In the data rows, the value 128 means zero.
Some points, each followed by its number:
"188 102 111 124 105 92 103 111 108 114 161 138 98 113 89 128 141 130 102 129 121 126 101 157 133 113 105 110 102 116 99 136 111 130 100 124 139 99 133 112 115 125 128 135 125 116 160 67 152 114 129 120 134 120 120" 0
"94 190 61 116 203 96 84 132 104 117 140 197 110 141 225 226 149 112 208 115 116 112 214 141 121 104 198 92 152 126 87 120 104 87 110 125 210 135 110 96 147 110 128 76 92 114 117 208 132 117 106 103 84 134 118" 1
"106 232 103 112 173 145 95 125 102 142 148 113 133 109 200 94 126 119 251 117 93 148 133 112 99 139 142 120 153 155 116 125 101 89 108 125 108 200 131 110 112 136 166 211 113 129 106 255 110 113 98 126 96 137 129" 2
"121 162 191 123 186 149 96 133 169 136 106 178 122 85 87 76 129 117 127 93 100 115 116 113 113 87 131 103 135 110 141 116 114 85 132 103 105 110 108 124 101 133 144 21 182 153 88 179 116 155 102 134 101 124 133" 3
"88 95 48 119 105 109 114 255 109 125 109 147 102 128 67 119 114 115 95 101 179 94 105 90 255 103 134 202 141 117 105 135 116 189 133 108 149 102 147 110 98 114 111 111 110 115 246 72 109 118 146 114 163 135 113" 4
"183 174 189 144 149 139 123 95 103 120 115 117 160 122 251 172 179 115 208 126 93 179 130 129 107 169 106 97 219 181 113 126 111 89 117 160 159 207 104 109 100 119 136 255 105 112 95 255 120 115 110 117 90 125 144" 5
"255 141 114 123 126 159 99 110 123 97 144 103 108 148 62 106 111 121 168 166 166 155 102 120 104 76 163 189 115 139 118 116 113 173 113 113 97 126 182 108 96 156 113 226 168 113 111 109 97 114 117 130 191 125 136" 6
"214 117 136 118 124 118 94 132 108 130 115 83 101 90 76 105 119 136 158 203 134 134 107 90 161 91 109 127 153 182 107 118 112 169 119 139 143 113 123 107 109 118 120 253 135 115 102 68 97 116 104 118 171 126 115" 7
"183 113 129 99 97 100 82 113 133 128 211 120 96 109 82 166 138 120 124 146 119 108 118 155 132 91 183 150 112 143 130 121 109 195 112 119 122 142 127 110 170 156 142 122 102 123 115 137 119 114 101 143 140 122 120" 8
"108 214 189 114 184 138 181 140 143 126 96 139 151 136 82 126 127 119 112 104 107 90 113 116 104 97 106 97 91 129 98 119 111 88 128 112 101 114 104 139 115 113 154 42 115 132 113 160 106 122 94 170 122 125 123" 9
"81 104 93 131 109 95 80 115 104 127 151 90 111 123 212 197 158 136 118 117 91 126 185 131 111 237 120 86 203 115 125 118 145 90 108 120 206 162 122 112 129 112 114 133 97 115 129 106 135 113 221 124 85 121 119" 10
"108 121 70 142 104 107 111 97 130 118 86 123 133 152 82 91 111 114 130 116 135 94 97 91 113 102 134 133 92 114 105 126 104 126 128 121 93 101 141 113 93 123 110 133 127 139 140 65 111 117 117 144 183 150 124" 11
"83 96 71 147 183 130 122 245 100 189 150 136 95 132 88 203 97 124 120 104 134 108 203 94 180 116 130 175 130 123 119 119 158 105 158 116 158 105 129 122 109 112 117 61 108 115 255 68 153 110 127 119 101 127 122" 12
"137 135 59 109 150 92 145 187 109 93 96 132 103 132 164 126 135 198 130 112 148 186 111 157 202 124 134 129 125 120 119 112 144 155 100 103 167 122 145 108 161 119 115 175 130 112 206 62 149 114 110 100 119 116 131" 13
"191 185 98 114 144 205 88 114 115 93 101 112 133 119 111 87 99 119 126 103 114 157 99 85 121 178 89 118 88 126 73 120 126 100 115 156 104 98 119 151 112 154 131 163 164 121 96 177 108 114 103 133 148 132 110" 14
"255 174 65 114 103 146 112 110 153 96 92 119 93 121 50 59 146 117 113 107 255 130 107 92 180 121 123 181 114 128 71 188 112 255 114 137 97 101 222 176 116 215 110 160 176 115 116 65 106 112 99 100 255 125 113" 15
"109 104 133 79 105 96 136 99 167 102 92 183 182 154 191 69 148 119 113 126 141 87 117 126 111 90 137 91 95 123 111 133 103 93 113 112 165 98 111 102 145 112 112 89 117 115 99 66 118 175 95 139 128 126 134" 16
"72 111 211 153 141 94 123 108 98 180 201 113 166 235 255 192 139 115 121 85 123 97 215 238 95 102 137 90 156 121 126 120 112 96 131 110 178 141 103 108 170 109 150 41 91 119 90 208 150 153 121 140 79 121 123" 17
"152 104 169 126 183 188 103 176 100 170 116 128 94 121 74 79 123 132 158 207 107 255 134 87 114 113 107 205 100 118 177 117 214 130 99 161 106 198 160 180 118 124 120 235 180 145 158 134 130 119 197 143 153 118 129" 18
"89 145 249 173 102 119 141 98 124 165 215 106 171 170 178 255 131 125 105 114 117 86 163 222 97 150 133 87 184 133 186 123 103 93 144 119 120 176 108 121 191 112 206 75 94 166 113 255 130 166 118 149 80 137 150" 19
"121 96 110 93 126 144 255 127 237 110 111 207 100 109 45 95 138 120 115 107 220 93 103 90 188 99 113 142 113 118 80 144 103 157 142 113 97 101 136 109 103 117 114 54 218 127 104 66 85 132 108 137 186 123 129" 20
"127 103 142 132 122 170 106 120 108 158 113 126 127 106 105 98 98 123 134 127 110 150 111 91 102 146 116 180 208 128 125 116 141 101 113 216 107 163 118 126 119 126 117 214 99 129 97 192 123 117 166 157 124 142 121" 21
"190 134 171 133 110 125 87 147 124 124 122 139 113 117 153 93 131 116 120 130 128 123 111 88 178 62 133 101 120 125 128 118 112 133 116 106 149 104 99 130 122 127 125 93 106 125 105 217 104 116 117 139 138 148 134" 22
"217 103 130 125 116 123 112 83 148 97 94 104 101 127 60 102 138 143 112 215 118 189 105 84 152 157 91 107 117 151 85 150 179 223 113 113 124 112 133 218 155 135 110 197 180 117 112 63 134 114 107 146 190 120 131" 23
"70 104 216 184 149 100 98 124 102 251 167 129 108 82 176 180 102 119 132 122 111 106 205 138 111 130 93 104 150 112 204 126 116 85 129 108 166 120 103 114 135 110 171 126 97 131 125 222 150 145 141 135 85 122 119" 24
"181 113 103 142 107 255 135 155 122 104 90 110 110 107 68 75 107 118 103 117 164 147 101 88 132 163 97 169 107 120 144 130 136 166 108 204 95 122 213 150 108 137 113 215 150 115 99 71 136 113 141 113 175 135 122" 25
"71 94 115 106 111 122 104 128 109 171 152 95 128 88 116 106 172 115 103 123 92 94 110 106 96 104 93 127 113 111 158 116 108 96 120 136 104 107 123 111 133 120 124 91 113 157 121 77 138 145 185 102 104 131 111" 26
"167 98 128 128 113 135 82 124 108 113 118 104 121 97 145 94 142 153 124 200 119 136 107 86 191 132 119 141 145 158 154 125 176 202 110 122 137 132 146 150 149 152 115 245 111 133 138 81 133 114 131 145 160 130 125" 27
"100 184 135 138 128 95 91 115 135 96 164 163 190 155 255 123 170 114 160 124 119 96 107 226 101 101 139 99 94 126 101 124 113 92 124 110 166 100 108 90 125 129 139 32 94 114 111 126 122 167 105 163 83 136 122" 28
"217 94 170 123 101 156 116 156 99 104 92 127 103 122 111 81 128 129 93 156 94 224 99 92 128 163 132 200 114 127 141 113 211 182 95 209 100 150 169 185 130 179 116 255 127 135 120 150 146 121 160 115 169 121 121" 29
"125 195 156 139 163 122 95 122 126 128 121 126 109 149 117 171 136 117 149 116 110 165 155 153 107 134 132 88 82 152 152 115 114 116 113 116 123 175 105 133 184 142 135 89 130 116 109 215 129 112 104 137 97 130 108" 30
"80 160 84 166 204 100 96 156 115 137 153 165 127 184 255 237 100 116 202 110 120 134 197 146 122 108 122 87 176 125 107 126 112 90 110 119 188 159 105 98 141 111 142 51 110 115 119 153 100 116 103 90 75 131 108" 31
"106 131 130 138 138 164 95 124 105 163 125 119 101 119 86 187 115 112 131 110 107 129 170 93 116 136 120 148 111 124 159 118 117 136 115 124 105 139 108 117 141 128 119 93 123 116 141 191 140 108 109 120 104 125 119" 32
"173 184 89 124 149 133 66 126 109 117 93 115 111 95 90 89 138 124 121 120 126 214 103 90 113 125 123 137 133 131 91 114 130 136 117 187 103 120 132 148 111 141 131 203 134 129 130 141 148 117 111 158 151 150 123" 33
New points follow, each followed by the numbers of its three nearest points above, looking only along the 2 directions in which the numbered points spread most, nearest first.
"129 245 240 154 127 132 105 115 104 133 255 96 188 197 255 166 177 120 246 116 128 191 130 208 113 85 123 100 255 178 155 130 97 96 119 148 177 255 114 104 131 116 242 102 94 117 123 255 95 134 103 127 84 120 239" 19 24 5
"101 103 80 113 115 102 138 97 128 103 114 105 151 157 85 134 151 117 90 124 144 87 107 184 99 150 143 102 123 111 129 118 116 86 126 154 96 107 150 106 99 117 112 105 151 117 112 64 132 114 184 144 97 117 114" 26 16 0
"90 123 213 158 118 110 170 162 129 154 173 146 183 154 212 143 113 118 119 92 135 91 141 121 101 85 97 99 171 112 112 122 106 90 170 114 161 111 107 107 142 113 119 0 94 122 92 174 151 228 115 124 86 142 157" 28 31 1
"101 144 255 109 148 101 93 120 99 204 229 108 113 116 109 199 155 115 127 123 116 154 178 183 95 143 142 102 149 118 129 125 111 80 110 113 126 167 107 117 118 115 255 90 101 160 96 255 109 123 125 151 90 126 125" 24 19 10
"112 116 154 142 117 165 250 115 162 135 121 113 110 115 74 70 148 121 100 123 107 84 104 91 111 64 129 159 69 119 121 123 104 122 127 123 91 95 108 141 91 126 126 33 111 173 127 123 105 171 97 122 219 127 131" 11 0 13
"79 84 82 164 111 119 203 169 148 125 116 124 101 112 61 71 124 125 109 177 125 109 104 87 202 92 119 157 90 116 162 192 149 200 141 113 116 104 153 120 101 116 112 87 165 143 184 73 141 125 133 132 210 127 129" 4 20 11
"195 134 113 132 99 134 109 101 203 92 104 105 142 126 129 112 125 121 112 148 141 109 106 117 111 185 141 86 120 161 204 131 142 160 110 136 115 136 110 131 187 172 110 182 121 114 95 85 127 114 120 120 111 123 124" 14 33 8
"79 117 170 129 118 139 100 167 98 183 160 149 138 130 159 128 101 118 145 108 106 116 122 125 100 95 149 105 119 120 192 122 100 83 161 136 128 135 108 110 107 114 138 69 103 133 125 209 132 162 115 125 83 144 143" 10 30 1
"95 130 167 106 149 161 117 94 151 137 119 126 115 143 77 124 123 121 138 121 130 111 128 104 98 70 110 111 118 117 158 110 106 90 156 123 97 122 107 109 111 113 116 118 141 126 127 107 107 121 100 118 101 122 126" 26 22 8
"55 127 136 101 202 110 122 140 112 215 151 109 150 109 173 169 121 116 116 132 119 174 168 167 101 136 141 99 108 128 106 126 137 91 131 128 107 141 119 119 105 120 142 126 131 125 97 171 204 124 136 134 83 120 122" 10 30 24
"111 92 121 130 118 183 240 150 174 101 101 113 98 153 73 75 104 132 116 128 172 97 104 95 183 128 114 228 100 114 100 228 118 243 127 128 90 99 148 244 107 114 113 133 226 186 157 70 115 109 125 129 255 125 128" 15 4 20
"91 96 132 113 114 92 101 109 105 115 123 120 120 96 76 116 174 133 99 114 115 89 125 184 116 112 101 115 125 127 110 148 111 102 118 106 134 102 153 132 158 119 114 63 106 120 152 72 129 121 165 147 140 120 127" 16 12 26
"163 210 116 120 164 152 108 125 101 127 99 110 106 115 123 104 121 122 183 122 109 247 106 106 92 121 149 110 136 152 107 124 119 95 111 157 103 190 113 124 84 146 223 164 146 125 122 255 105 115 113 135 103 128 131" 21 2 14
"118 101 234 119 111 97 142 101 104 145 182 128 154 249 255 136 151 174 144 185 103 156 227 255 93 158 121 107 147 119 208 113 149 95 110 118 213 157 142 113 213 113 132 194 91 119 92 138 230 170 216 139 80 126 150" 24 2 10
"212 165 155 99 122 143 112 100 117 105 123 84 128 98 169 83 161 120 141 129 105 239 101 90 113 107 145 117 91 155 113 116 127 115 115 149 105 174 153 166 86 185 135 154 125 142 112 218 138 113 116 99 104 124 134" 21 14 33
"150 129 122 125 128 173 115 90 135 94 130 195 119 141 95 175 126 114 151 144 118 171 170 135 106 145 128 99 119 134 142 117 151 121 116 113 101 171 116 164 191 146 115 179 146 111 101 112 131 111 110 108 104 129 108" 22 8 14
"100 92 57 155 107 98 73 174 105 116 79 119 121 144 169 63 135 190 96 102 192 105 105 89 211 152 133 141 152 119 106 121 161 169 108 110 190 100 156 144 128 112 108 210 112 121 255 65 139 117 155 103 151 139 122" 11 0 13
"109 101 72 110 165 94 139 162 104 129 157 160 93 115 223 189 131 146 152 125 127 187 179 161 198 189 124 106 123 119 102 125 226 102 114 116 212 137 139 106 98 115 112 168 127 118 181 90 151 111 151 130 86 123 142" 32 22 3
"122 121 130 125 126 99 123 93 114 123 177 157 120 131 137 115 108 129 128 117 142 108 116 235 102 98 105 95 102 126 95 110 101 83 122 111 127 112 145 112 113 118 112 69 110 122 107 87 197 150 113 123 109 128 115" 9 3 16
"136 96 215 162 101 171 130 129 110 158 208 95 115 125 181 153 77 120 140 174 123 139 156 106 124 123 153 100 183 137 193 117 144 100 128 129 145 168 112 130 193 124 109 215 96 116 125 158 146 114 102 79 121 123 127" 2 30 21
"159 140 71 110 104 97 153 123 164 94 106 117 122 95 81 62 139 125 97 114 197 94 98 101 114 113 107 114 126 121 90 200 109 143 130 121 98 102 167 112 133 170 111 70 113 143 128 64 125 159 114 93 219 133 107" 4 11 20
"96 95 113 126 106 98 144 135 195 105 103 133 167 131 185 73 140 126 89 121 112 105 114 106 131 176 180 98 95 119 133 123 130 93 151 118 134 104 123 107 136 132 110 78 137 145 126 63 129 166 140 148 95 123 128" 16 26 12
"100 102 63 167 122 99 130 192 105 188 193 122 115 86 145 198 90 120 93 118 108 105 134 91 194 116 113 168 189 117 84 123 122 106 184 115 169 112 106 97 82 113 113 115 104 117 255 85 123 111 126 149 82 151 134" 16 9 12
"109 124 231 124 134 98 108 106 118 116 160 151 186 255 255 144 112 175 170 150 108 120 231 255 103 164 143 105 163 153 183 120 130 91 121 97 201 165 131 113 176 121 120 167 99 116 96 134 175 147 156 157 81 126 132" 24 19 10
"102 101 57 153 120 96 125 118 105 108 155 147 101 97 150 160 114 144 194 147 128 112 187 139 109 216 167 108 132 134 149 115 189 134 103 113 175 148 185 127 156 119 112 175 102 116 155 63 121 110 217 114 118 124 134" 22 8 32
"76 101 136 142 125 100 126 117 106 117 175 181 166 253 164 249 139 118 157 130 114 106 162 248 104 110 106 96 140 126 158 119 111 91 158 111 126 118 103 109 147 110 109 150 110 117 90 74 140 122 149 92 88 126 138" 28 1 31
